In the rows, zero is written as 128.
Rows swapped in pairs by one turn or mirror: which row each one swaps with
The rows were stretched afterwards, more along some directions than others.
Fiz: [114 127 163 131 128 112 122 142 110 103 142 131 140 166 167 147 121 136
 124 146  82]
Dev: [106 112 105 122  82 127 126 130 115 132  91 111 146 147 124 125 138 109
 120 142 104]
zasom: [ 93 125 124 124 111 128 117 143 114 120 124 120 141 147 130 106 145  99
 126 149 103]
zos: [130 137 102 112  88 128 135 137 100 119 110 100 138 139 146 120 128 126
 143 137  81]
Dum: [128 130 132 126 100 105  98 134 100 110 110 115 147 142 139 134 127 126
 142 117  82]
Tipum: [102 132 118 147  74 131 132 142 122 108 106 104 163 134 131 103  92 126
 142 152  76]
tuvi: [ 97 139 127 141 103 132 108 146 100 115 117 113 147 159 133 108 136 100
 126 148  91]
Munu: [111 136  97 135 108 126 120 114 118 114 125 130 113 167 150 128 136 127
 128 142  94]
fug: [ 77 137 109 137 101 133 113 137 122 126  86 127 165 148 130 110 136  85
 122 137 103]
nofu: [109 131 112 146 100 127 136 156 111  98 107  78 158 141 155 124 101 110
 146 157  67]
fanos: [101 138 137 143 122 120 123 160 119 122 116 112 157 146 148 112 133  95
 125 141 106]
bubus: [121 118 132 150 127 123 113 153 113 126 118 111 148 152 142 114 125 101
 133 131 120]
dem: [125 150 142 129 118 112 121 138 108 107 156 112 135 169 184 132 116 130
 117 135  96]
kaz: [119 139 130 148  85 141 125 139 111 115 125  93 153 145 136 107  79 138
 150 149  93]
las: [111 120 116 142  94 127 120 133 120 109 121 125 139 136 141  96 132 133
 123 136  93]
rovar: [116  79 141 116 106 108 123 127 119 106 126 125 127 152 168 141 133 131
 104 118  83]
ganeb: [110 113 133 126  96 111 120 129 102 119  99 132 157 161 164 131 129 121
 105 114  99]
rotu: [ 94 144 118 122  91 126 127 122 107 103 118 116 160 158 142 137 124 125
 127 140  89]
guvol: [125 141 107 107  75 127 134 128  92 120 106  95 143 145 150 127 125 122
 142 142  65]
bulir: [112 126 105 146 112 112 130 130 141 117 141 117 128 133 153  92 139 135
 140 127  86]
zono: [123 145 155 123 130 129 129 130 118 123 113  86 151 136 164 140 115 122
 128 153  85]
luso: [112 143 120 137  92 131 100 118 106 138 108 109 160 152 118 111 114 116
 126 116 140]
zufe: [118 142 139 129 116 130 110 123 108 116 126 135 144 149 153 118 109 119
 120 133 112]
luri: [107 132 115 157 105 124 132 157 128  99 110  89 165 138 151 117 104 113
 151 157  66]
ped: [132 137 132 119 110 107 113 133 107 127 121 108 133 147 156 135 129 136
 130 131  84]
venip: [102 121 138 146 112 118 122 122 117 112  88 123 152 150 160 133 128 114
 138 131  65]
verad: [103 120 130 161  86 129 113 138 100 108 117 105 157 170 140 123 104 113
 130 144 108]
tomif: [117 146 136 126 115 122 116 129 113 107 130 108 153 162 172 119 110 117
 128 137  88]
rami: [ 95 124 112 145 116 137 120 116 123 138 105 122 137 160 145 114 111 119
 114 129 113]
kufi: [ 89 138 113 138 113 134 121 135 107 122 110 126 147 146 130 108 132  97
 137 147  98]
gosuf: [109 127 144 121  99 114 108 129 100 121 104 115 151 169 166 137 142 120
 110 125  75]
gud: [123 156 132 137 104 135 116 119  90 121 108  76 152 164 162 131 105 129
 138 145  78]
Nodez: [ 99 124 130 150  98 124 117 153 110  87 108  97 169 138 132 132 103 111
 153 152  64]
Safor: [ 99 110 133 160 100 110 119 117 128 109 116 121 148 176 166 116 113 130
 120 129  84]
mus: [104 107 125 129 109 139 106 151 109 120 107 113 159 148 120 123 134 102
 141 150  88]
pokaz: [137 150 148 112 111 123 113 130  98 108 137  99 140 165 173 129 117 125
 125 137  84]
sibas: [116 128 122 145  72 138 127 140 118 113 113 103 161 132 132  96  90 123
 143 147  88]
Fotan: [114 123 130 126  97 142 104 106  95 124  93 110 154 151 157 124 103 106
 118 124 100]
rez: [ 99 129 127 136 104 131 121 150 114 108 130 109 144 148 132  97 135 105
 136 152  86]
gof: [103 146 104 122  92 127 107 106 101 114 147 122 127 183 166 131 118 128
 114 130 101]
kupi: [122 131 142 119 105 125  97 127  96 110 140 117 139 176 146 147 124 141
 146 147  67]
belel: [ 76 111 104 142  80 128 116 118 115  99 116 149 134 147 129 103 145 117
 137 141  67]
pera: [109  92 123 124 106 118 123 124 112 122  98 117 136 160 154 131 148 104
  98 134 106]
rine: [136 145  94 113  77 123 127 127  95 123 102  86 141 146 150 123 119 120
 140 134  82]
gepe: [132 136 130 137  99 104 113 140 115 114 119 113 138 142 154 118 115 139
 139 125  84]
ratap: [112 130 108 141  79 120 127 114 119 117 115 103 153 170 159 125  98 138
 131 130  82]
san: [107  87 122 144 102 128 116 116 116 113 134 135 119 148 150 114 124 127
 112 125 107]
zik: [107 119 119 152  85 130 111 136 107  97 137  99 144 174 158 118 118 118
 124 144  85]
sipu: [107 108 130 160 100 113 117 139 126  98 111  98 146 160 146 126 123 113
 155 138  66]
ritem: [128 153 140 125 106 123 105 128  92 101 136 111 140 174 174 131 117 124
 117 137  82]

gosuf is swapped with zik
venip is swapped with san
zufe is swapped with kufi
bulir is swapped with zono
sibas is swapped with guvol
gof is swapped with fug

